Here are some numbered points:
[ 0.34 -0.32 -1.12 -0.3   1.61  0.34 -0.3  -0.86  0.52  0.89  0.29  0.21
  0.17 -0.08  1.07  0.41 -0.1   1.2  -0.63  0.86 -0.45 -0.29] 0
[-0.77 -0.22 -0.09 -0.59 -0.09 -0.24  0.31 -0.47  0.57  0.42 -0.12 -0.46
 -0.87  0.55 -0.03  0.35  0.34 -0.44  0.87  1.92 -0.13  0.7 ] 1
[-0.14 -0.71 -0.71 -0.35  1.89 -0.23 -0.16 -0.88 -0.12  0.6   0.45 -0.34
 -0.71 -0.23  0.89  0.14  0.65  0.7  -1.46 -0.88 -0.15 -0.34] 2
[-0.49 -0.03 -0.56 -0.42  0.71 -0.13 -0.35 -1.58 -0.2  -1.61  0.5   0.16
 -0.99  0.21  0.4   0.39  0.99 -0.4  -0.29  2.24 -0.41 -0.29] 3
[-0.06 -0.5  -0.4  -0.49 -0.35  0.77  0.88  0.56  1.01 -0.73 -0.73 -0.52
 -0.18  0.52 -0.38 -1.34 -0.51 -0.18 -1.81  0.05  0.26  1.6 ] 4
[ 4.47  3.85 -1.46  3.11  1.17 -2.57 -2.24 -0.67 -3.75  0.93  0.43  1.76
  3.07 -4.09  2.3   0.02 -1.29  1.71  0.99  0.58 -3.02 -0.78] 5
[ 0.29 -0.28 -0.79 -0.39  0.95  0.72  0.11  0.09  0.76 -0.34  0.15  0.44
  0.15  0.05  0.02  0.09 -0.17  0.76 -0.76 -0.71 -0.21 -0.24] 6
[ 0.42 -0.8  -0.46 -0.25 -0.62  0.79  1.    0.85  0.9   1.66 -1.32  0.67
 -0.12  0.23 -0.04 -1.24 -0.85  0.22  0.31 -0.43  0.34  0.89] 7
[ 0.31 -0.58 -0.22 -0.23 -0.75  1.11  1.19  1.05  1.1   0.2  -1.56 -0.46
 -0.08  0.29 -0.22 -0.34 -1.01 -0.16  0.24 -1.46  0.44  1.67] 8
[ 0.25 -0.47 -0.09 -0.23 -0.71  1.1   1.25  1.15  1.29 -0.31 -1.66 -0.2
 -0.13  0.35 -0.26  0.05 -1.2   0.    0.14 -0.25  0.55  1.59] 9
[-0.04  0.57  0.13  1.56 -0.36  0.75 -1.32 -0.12 -1.23  0.77  0.87 -0.63
  0.64 -0.97  0.49 -0.03  1.26  0.57 -1.05  1.33 -0.29 -1.4 ] 10
[ 0.55 -1.38  0.43  0.01 -0.42  1.02  1.35  1.89  0.73 -0.97 -2.12 -0.93
  0.27  0.1  -0.01 -1.08 -1.75  0.49 -0.56  0.15  1.4   0.77] 11
[ 0.48 -1.38 -0.31  0.08 -0.21  0.63  1.17  1.38  0.77 -0.55 -1.73  1.12
  0.08 -0.07  0.43 -0.19 -1.5   0.81  0.55  0.16  0.84  0.45] 12
[ 0.25 -0.56 -0.35 -0.23 -0.48  1.09  1.12  1.01  1.13 -0.82 -1.37 -0.5
 -0.12  0.25 -0.21 -0.04 -1.01 -0.22  0.73 -0.62  0.41  1.44] 13
[-0.94 -0.52  2.69 -0.2  -2.17  0.2   1.36  0.55  0.47  1.09 -1.95  0.23
 -0.56  0.94 -0.28 -0.69 -1.91 -1.54 -0.13 -1.98  0.27  0.3 ] 14
[-0.94 -0.69  1.31 -1.18 -0.64 -1.02  0.48  0.34 -0.52 -0.59  0.48 -0.67
 -0.63  0.85 -1.6   0.55 -0.37 -0.77  0.06 -0.04  1.3  -0.86] 15
[ 0.43 -1.12 -0.2   0.01 -0.28  0.97  1.01  1.25  0.65 -0.14 -1.54 -0.2
  0.11  0.    0.26 -0.72 -1.16  0.71  2.02  0.48  0.82  0.8 ] 16
[-0.6  -0.22 -0.56 -0.37  0.58 -0.32 -0.23 -1.21  0.   -1.18  0.39  1.1
 -0.85  0.19  0.52  1.85  0.83 -0.26 -1.22  0.25 -0.28  0.09] 17
[-1.07 -0.21  1.31 -0.49 -2.23 -0.47  1.29  0.52  1.29 -1.09 -1.57 -0.52
 -0.95  1.22 -0.98 -0.18 -0.9  -1.82 -1.5  -0.01  0.88  0.23] 18
[-0.56 -0.22 -0.63 -0.34  0.75 -0.35 -0.33 -1.44 -0.2  -0.35  0.48  0.85
 -0.92  0.13  0.7  -0.67  0.9  -0.21  2.24 -0.87 -0.35 -0.17] 19
[ 0.29 -0.52 -0.36 -0.24 -0.66  1.11  1.21  1.04  1.29 -1.04 -1.62 -0.4
 -0.18  0.35 -0.26  1.85 -1.06 -0.31  0.    0.46  0.48  1.28] 20
New points follow, each followed by the numbers of its three nearest points above, looking only along the 5 directions in which the numbered points spread most, nearest first.
[-0.87  0.23 -0.35 -0.47  0.71 -0.31 -0.4  -1.91  0.01 -0.08  0.64 -0.95
 -1.13  0.48  0.39 -0.5   1.26 -0.98 -0.37 -0.21 -0.53  0.09] 17 2 1
[-1.19  1.07  0.   -0.97 -0.54 -0.48 -0.23 -2.02  0.48 -0.43  0.85  2.02
 -1.41  1.03 -0.86 -1.1   1.58 -2.36 -0.26 -0.77 -1.07  1.24] 15 19 1
[-0.48 -0.68  1.69 -0.98 -1.24 -0.36  1.41  1.66  0.44 -0.1  -0.83 -1.06
 -0.27  1.   -1.87 -1.29 -1.25 -1.1  -0.71 -0.21  1.58  0.1 ] 18 14 15
[-0.48 -0.61 -0.92 -0.4   0.56 -0.08  0.04 -0.58  0.06  3.71  0.08  1.03
 -0.64  0.22  0.47 -0.36  0.52  0.29 -0.86  0.18 -0.18  0.62] 2 6 0
[-0.14 -0.32 -0.35  0.02  1.27  0.54 -0.56 -0.44  0.09  0.09  0.75  0.23
  0.02 -0.06  0.47 -1.    0.92  0.63  0.31 -1.38 -0.07 -0.73] 2 6 0
[-0.91 -0.62  1.8  -1.22 -0.75 -1.07  0.61  0.49 -0.39  0.1   0.38 -1.25
 -0.66  1.02 -1.73 -0.32 -0.5  -0.86  0.52 -0.12  1.32 -1.36] 15 18 1
[-1.45  0.79  0.98 -1.1  -1.59 -0.24  0.51 -0.77  1.2  -0.01  0.17 -1.42
 -1.24  1.33 -1.43 -0.23  0.68 -2.06 -1.05 -1.22 -0.32  1.26] 15 18 1
[-0.52 -0.44  0.61 -0.38 -1.6  -0.05  1.14  0.55  1.31  0.39 -1.43  0.27
 -0.66  0.73 -0.49  2.19 -0.95 -0.83  1.82 -1.14  0.41  0.67] 13 9 16
[-0.63 -0.84  1.74 -1.07 -1.3  -0.54  1.23  1.62  0.06 -0.47 -0.49 -1.24
 -0.34  1.04 -1.91 -0.39 -1.08 -1.11 -0.04  0.92  1.75 -0.03] 18 15 20
[ 1.53  1.06 -0.94  0.78  1.47 -0.85 -1.23 -1.38 -0.51  1.24  0.19 -1.47
  1.48 -0.91  2.51  2.38 -0.62  1.52 -0.71  2.45 -1.33  0.45] 10 0 6
[-0.85  0.34 -0.19 -0.56  0.63 -0.2  -0.42 -1.97 -0.08 -1.4   0.73 -1.13
 -1.25  0.46  0.29  0.53  1.17 -0.9   2.96 -0.24 -0.53 -0.17] 19 1 3
